One turn moves each row of this set onto another row. After a few examples, where does it send each row asked below?
pidu: [-14.2   2.6  14.0  11.1  -3.4  10.6  11.9  13.1  35.8 -18.7 -14.2 -20.8
 -11.6  -5.8  -5.8   0.1]
fom: [  1.6 -12.2  12.0 -11.8  33.4 -17.1  13.5  -1.9  18.1  15.0 -18.2  23.8
  13.9 -14.0  -7.4 -10.1]
Mafos: [-18.8 -18.1  38.4  -0.2   6.8  -2.0   7.8  -5.4  16.8  -1.5  -5.6  22.2
  -9.4  16.1  10.8  -0.5]
gofel: [ 17.9  -6.1   1.9  -9.6   2.7  51.2   4.4   2.8   9.7   2.9   4.8   5.9
 -19.2   5.4  -2.6  13.5]
guvu: [  0.9 -18.8 -27.3  -2.0  26.9  29.2 -15.1  -2.8   4.4  11.9   7.5   0.5
  14.0  -1.8  12.9   2.3]
risud: [ -9.8   3.8   5.3 -14.6 -19.5 -14.3  -0.5  24.3  12.1   5.2  -3.4 -15.4
  -3.3  -1.9 -35.9 -19.5]
Gita: [ -0.8  -5.7  -5.9  -9.4  -8.0 -10.9   6.1   6.0  -0.4   0.7   9.7  38.9
   2.0  -9.8  -5.3  36.3]
gugi: [-17.0  19.4  20.7   9.5  18.0 -24.3  24.1   0.8  -5.9  -4.8  12.7 -20.4
 -16.3  -4.2   6.9   9.1]
kuli: [ 22.9  11.0  -5.7   6.2  15.7  -2.4  -8.3  -2.1  -4.3  28.9   4.3 -14.4
  16.1 -12.7  28.3   8.5]
Nonek: [  6.4   5.7 -10.8   9.2  36.9 -21.1  13.3   6.5   8.6 -27.4  11.9  -1.3
   2.5  -6.4  19.9  11.0]
varo: [ 14.8  20.2  11.8 -17.8  -2.2  -4.6   3.5  11.3  -6.1 -29.3  22.4   7.8
 -21.1  21.2   2.6 -10.2]
vuguk: [  2.9  -1.8  -5.9   5.8  -0.9   4.7  -5.9 -13.7  17.7 -25.4  -6.5 -29.6
 -29.6  13.4   4.9  20.3]
Vuz: [ 13.0  19.6  -7.8 -13.1   9.4 -28.5  12.7   5.8 -22.3  -5.5  21.7   7.0
   6.0  -0.7 -18.9 -21.1]
dav: [  2.2  -0.9 -29.7   9.7  14.2 -23.0   1.6 -19.2  -0.5   2.6  -8.3 -31.1
   3.2 -13.6 -20.6   6.8]
suson: [  3.6  -1.5 -12.0  -2.4 -14.2   7.0 -15.5  17.0  24.3 -25.3   0.2   4.3
  15.7   9.7 -10.5 -20.9]
Dab: [-15.3 -20.0 -16.0  18.6   4.4 -18.8  11.3  14.9  20.6  -8.1  -5.8 -10.5
  15.4 -17.4 -17.5  -3.3]
Pupe: [-16.2 -11.4   9.3 -16.0  11.7  21.7  -1.5   5.5  -3.4  34.9   4.9 -25.3
 -25.5  -0.7  -5.3   7.7]
fese: [ -9.3   5.4  21.4 -27.4 -27.3  -4.0   2.5  -4.3 -20.7  -2.3  -7.6  -8.8
  -6.3 -15.4 -13.8   0.6]
simev: [ -1.0  17.9  16.8   6.2   8.5 -12.8   1.5 -17.8  14.0  28.2  -1.9   1.8
   1.1  26.8 -29.2  -7.1]
zulep: [ 15.2  -4.2  12.9  -1.3   0.7  -6.8 -10.7  11.8  -2.0  24.5  11.2 -18.1
 -15.8   4.2  32.5  23.5]
samaz: [ 49.0 -11.4  -5.2  -5.1   7.3  10.7  13.3  -0.9  -3.7   3.7   1.0   5.8
 -25.5  -6.7  12.6 -14.4]
Zodut: [ 19.3 -11.7 -13.9 -27.2  -5.2   0.2 -11.3   2.8  -1.9 -29.2  -6.7  14.9
  13.3 -17.6   4.3   2.5]
lifov: [ 21.3 -11.0  -4.2  -3.4  19.1 -14.9 -11.4   3.7  32.7   3.1   3.2  19.8
  -6.6  35.5 -12.7   5.9]
Narel: [ -8.5  -2.5 -23.5 -18.9  32.5 -17.1  -4.6 -12.4   8.9  13.9  -4.9 -10.7
 -36.2   3.4  -9.4 -17.2]
Gef: [ 21.9 -11.7   4.4  11.0 -11.8   0.1  18.5 -15.3 -27.4  20.7   8.8  -0.4
 -18.3  -1.4   3.5 -19.3]
bada: [-18.2  -0.1 -18.0   2.7  16.2   2.6 -13.0 -29.1   7.5  -3.8   3.8  -2.1
 -24.5  21.6  10.6 -20.3]
gurig: [  2.1 -21.8 -18.0   0.1   3.4  13.7  11.4  -1.5 -17.6  33.5  12.8   4.9
   3.6 -11.2 -27.0   7.0]
dazi: [  0.7  29.3  15.5 -15.0  -4.6   9.8  13.6  -4.5   5.6   6.8  -6.1  23.7
  -0.2 -16.5  -8.4  26.2]

Nonek -> Vuz
fom -> simev
Now these:
Pupe -> gofel
risud -> pidu
samaz -> kuli
dav -> fese
dazi -> bada

